Rows are one point carried round by a steady rotation, each followed by how many steps it has turned.
The counts run from 0 to 357.
[-11   8  14   1  11 -13  -1  -4  -6   7   2  -4   8   3 -17  -8  14   2
 -14 -12  -7  -5  -5 -15   2   1  -5 -14   7  -3  10   0  -6   9 -22  -4
 -15   8   3  -2   9] : 285
[  7   4   9   9  -1  12   0 -11   5  -2  13   7   3   0  11 -10 -12 -14
  21 -20  -6   9  12   3   1  13  -8  -8   5 -12 -13  -2   1 -14  -8  -6
  -6   3   0   2  11] : 339
[  3   0   3  -1   0  -9  19 -12  -6  -6   5 -14 -14   5  -1  -3  -4  -8
   6   7   0  16   3   1  -6   3  17  13   4  -4  -8  -4  15  15  -3  22
  -7  -2  12  12   6] : 3
[  0 -12   8  10   4  -3  -2  -4   6   0 -14   7   7   6 -15  -9  20  -1
 -11   9   8  -4 -13 -20  -7   2   3  -3  -6  -7   4  -7   1  15 -20  12
 -11  -7   3  -8   0] : 245
[ -8 -12 -12   4   6  -5  20   3   0   6 -16  15  11  -7  -6   6   2  11
  -5  14  -1   7  -9  -1  12 -13  12   7 -10   1  15   7   6  -6   4  16
   9  -6   0 -10  -7] : 204
[  1  15 -10 -13  -1 -12  16 -12  -4  -4   5 -21  12  -3  -7 -18  -2  -8
   5  -8  -8  -7   8  10   0  12  -1   2   9  -6 -16 -13   2  -2 -11  -4
  10   9   4   3  13] : 304
[-15  -4  -6  14  11   2 -10  -6  16   9  -5  12   5   6  -9  -3   1   2
  -2  -3  -1  -5  -2  -2 -12  12  11  11  11  12  23   1 -14   8  -5  15
 -10  -1  -2  -5  -4] : 219
[ 12 -24  -9 -18   2  -5  13  -1   9  -6  -2  -4   0  -3  -5  -4  13  -4
  -2  23  13   2  -3   2  -8   3  15  -4 -15   4 -13  -4  -2  11  -1   0
  11  -1   8 -16  -8] : 239
[  1   5  10   0  -7  -8 -10   0  -4  -1  -9  -3  -3  -6   5 -12  -2 -17
   8 -22   2 -14  14   3  -1   9 -13  -4  12 -21   3  -6  -7  -2  14  -3
  -4  20   5 -10   7] : 126
[  4 -25  -9  -5  -3   8   0 -16   6   0  12  -8  -3   1   6   2   3  -1
   9   2  -9  -3  -6   2  -1  -2 -11  -4 -12   8 -13   3 -15 -15  -1 -15
  16 -11   7  -7   8] : 62
[  9  11  -4  -8   1  15  18   0  -3  -6   4   2  11   5  -6  -4  -6 -19
  12 -11  -5   8   4   9   4  11   5   4   0 -12 -16   4  25  -6  -7  10
  11   6  -1  12   7] : 344
[ 11  -5  -3 -16   7 -13  19  -1 -11  -1  -6 -17  -3   5 -10   0  27  14
 -12   5   1  -7  -7  -4   8   1  11  -8  -6   9   3   1  10   3  -6  -7
  10  -5   1  -7  11] : 270
[ -7  -4  -5   0   9  -1  12 -13   7   2  15  -1 -12  -4   0 -11  -5  -5
  14 -10 -13  10   7  -3 -10   5   2   9   7   6  -4  -7 -15   8  -1  -2
 -13   9  21  -6  18] : 29
[-13   4  -7  -3   8   8  20  -3   3  -3  -3  -6  -2  -5 -12  -5  11 -14
 -11  -1 -12  22  -8   2   0  -3  12  14  11   3  -7   0   1   6 -13   5
  -5   5  10   6  21] : 34
[ -6   9  16   9  -3   6   1   7  -8  -9 -16  13  16  -5  -3  -2   0 -13
 -14 -12   2 -18  -3  -7   8  -7  -8   0   7 -30   8   5  -5   4  -3   8
  -8   9  -7   1   6] : 139
[  1   4   4   7  11   2   5 -16  -5   4  17  -7  -7  10  -2  -5 -14   7
   1  -9  -6   6   1  -4  -6   8  15   7   3  10  18   1  -3  10 -13  14
 -23  -8   5  10   7] : 7
[ -1 -13 -13   5   5   2  -4 -13  10   2  -2   0 -11   1  13   3  11  -3
   1  16   5  26   3  17 -13   6  20   4  10  12  -3   0  -8  -3   6   0
   2  -6  -1  -7  -8] : 225
[  6  11  -9   0  -3  13  13   6  -8  -5 -10   2   1   2   8  11  -8   1
  -5   3   0  -4   6  19   6   0  20   5 -10  -9  19   8   7  -9   7   8
   4  -9 -18  12   8] : 163
[ -7  -7 -12 -13   5  -1  22   0   0  -8   0 -12  -5  -7  -6   2   9 -12
  -8   6  -9  24 -11   4   8 -16   9   9   1  10 -16   4  -1   6  -2  -2
   8   3  12   1   7] : 35
[-10 -21  -3   7   1 -16  -4  -3   6  17   5  17   2   0   8  -1  -9  11
  14  10   1  -7  -5  -4  -3  -6   5   5 -10   7  11   5 -20   2   4   9
  -1  -5  12 -10 -17] : 209
[ 14  -4   5   3   6  13   6   0  -4  -9   8   9  12   7   9   7  -3   4
   1  -9  -7  12  -7   4  25  -6  -2 -13  -7 -11  -2  12   4 -24 -15  -5
  11  -5 -10  -3  -2] : 341
[  9  -5  -8  -3  -6  -2   9   0   0   4   5   2  -6  -2  19   1 -20  -8
  16   1   1  -8  17  22 -11   2  13   0  -6 -14   6   0   3  -1  18   3
  -4   1  -4  13  16] : 167
[ -3 -10 -12   0  12   6  14 -18   4   9  18  -3 -10  -9   8  -2  -4  -2
  -1  -5 -15  21   3   6  -3   0   9  -1   8  14  -4   3 -17  -2  -4 -11
 -11   0  12   3  13] : 30
[ -6  -4   6  10  -2 -17   7  -3   1  -5   9 -13 -20   4  -7  -8  -2  -3
   4  -5  -8  10  -5  -7  -5  -5  -2  13   6   0   4 -11  11  14  -1  23
 -14   3  13   1  15] : 11
[-17 -14  -2   8  -2 -20  -1   4   9   4 -14  10   1   3 -10  -2   9  -7
   6  10   6   1 -10  -6  -6  -9   4  19   2  -2   6  -1   3  13   2  29
   3   7   5 -11   4] : 214
[  9  10  12   6   9  -5   4 -14   2   4 -13  -5  -6   4  -6  -3  27  12
  -6 -11  -3  -4   4 -10  -3  19  10   4  11   3  11 -10  -1   1 -15  -4
 -15 -14  -1   5  15] : 268
[ -4  10   5   1  11  -1   8 -16  -6   8  -8  -5  -3   1  -8  -7  25   2
 -14  -9  -5   1   4 -12  -1   8   8  -5  16  -4   4  -6   7   4 -18  -6
 -14  -2   0   5  21] : 277
[ 11   3   8   2   2   9  -2   1  -3 -12  10   2   7  10  13  17  -2   0
  10  -6  -5  15  -4  15  24   3   6  -6  -1  -1  -7  12  -7 -19 -10 -15
  12  -8  -9  -5  -2] : 332
[-16 -18 -25   6   9   5  11  -9   1  12  -5   5   5  -2   0   4   4   3
 -14  13   1  10  -3   2  -5 -13  18  -1   2   7  15   5   4  -5  -3  15
   8  -6  -8   3  -3] : 212
[ 13   6 -10 -21  -4   5   9  -4   5  -2   2 -15  -6 -18  -9  -8   8 -14
   1  -7   1   4   5   3 -11  17  -4 -17  -6  -5  -7  -2  13 -13   3  -7
   8   5  -3   8   1] : 92
[  6  16  12   4   0  14  11   6   0  -5  -2  11  12   2 -15  -6  -1 -15
  11 -16  -4   1  -3  -5   9   8  -3   6  -2 -20  -4   1  16  -3 -17  14
  -1   5  -2   5  10] : 343
[  2   9  17   5  -6 -25  -2 -13   0  -5   1  -8   7  -3   9 -11   6   6
   6  -7 -13   0  -2  -3  10  -3 -17  -1   8  -5  -9 -12 -16  -6 -17 -10
  -3   4  10 -15   0] : 298
[ -5 -10  10   7   3  -3  -1  11   0  10   6  24   2   7   8  11 -11   3
   6   1   0  -5  -5   2   6 -13   3 -11 -13  -6  26  16 -10   5  -2   0
 -14   0  -8  -1   3] : 178
[-12 -22 -25  -5  11   2   1   1   6  -1  -4  -4  -2   4  -7   0   7   0
 -13  16   7   7  -6  11  -7  -3  15  -4  -1  10  12   2   2   4   4  13
  15   6  -9  -4   4] : 221
[-15  13  -1  10   7  14  -4 -15  -7   1   8  -2  16   8  -2  -5  -3  -9
  -1 -19 -11 -12   1   9   2   8  -2   0  11  -5   5   2  -8  -7 -24  -5
   0   2  -8  16  17] : 317
[ 11 -22  -1  -9  -5 -14   0 -12   3  -2   0  -8  -7   6   3   2  17  -3
   0  25  10   6  -3   0  -7   0   9  -1 -15   5 -14   3   1  10  -5   1
   7 -11   9  -6 -14] : 248
[  0   1  11  11  -1 -13  -6 -16  -5   0   9   1  12   6   8 -13   0   5
   7 -12 -12 -19   2  -1   9  -1 -13   1   6  -7  -4  -6 -21 -10 -20 -12
  -3   1   6  -7  10] : 307
[ 16  -1  -3 -18  -1   7  13   6 -11  -5  11  -4   4   5   1   2 -12 -12
  17  -1   1  10  -1  11  13   1   2  -4 -13  -9 -14  10  15  -9   1   2
  21   3   4   0  -3] : 345
[  0 -14  -5 -16   5 -11  21   9  -1  -4   7  -9  -8  -5 -13   0   5   5
  -1   1  -7   7 -13   0  10 -11   5   9 -11  12  -2   0  -6   9   3   0
   8  10  18 -17   9] : 27
[  8  -7   8 -15   7  13 -13  -1   9  -1   6   0   0   4  -5  13  13  -1
  -1  -9  -4   5 -13  -2   5   5  -7 -16 -14  17  -1  15  -9 -12  -6 -21
  11 -15  -2  -4 -12] : 80
[ -6   1  -5  -6   2   6   7 -11 -18  10  -4  -8   6 -11  -3   9  11   1
 -18  -9   0  -3  -4  -5   9  -4  -9 -22   0  -6   6  10  13 -23  -4  -4
  14 -10  -7  10  -6] : 106
[  5   2  -4   4   5  -4  13  11  10   0 -11  16  11  -6   0  11  -5  13
  -6  15  -5  17 -10   8  12  -8  16  -2 -15   7  22  10  -3  -7   2   7
  -3  -8  -7  -8 -13] : 195
[  7  16  -2  -4  -4  14   2  -1  -9  -8  -5  -3   5  -2  12  11 -14  -3
  -8   0  -1  -6   7  23   3   6  19   4  -5  -7  17  13  -6  -7  -1   4
  -3  -7 -19  14  -5] : 154
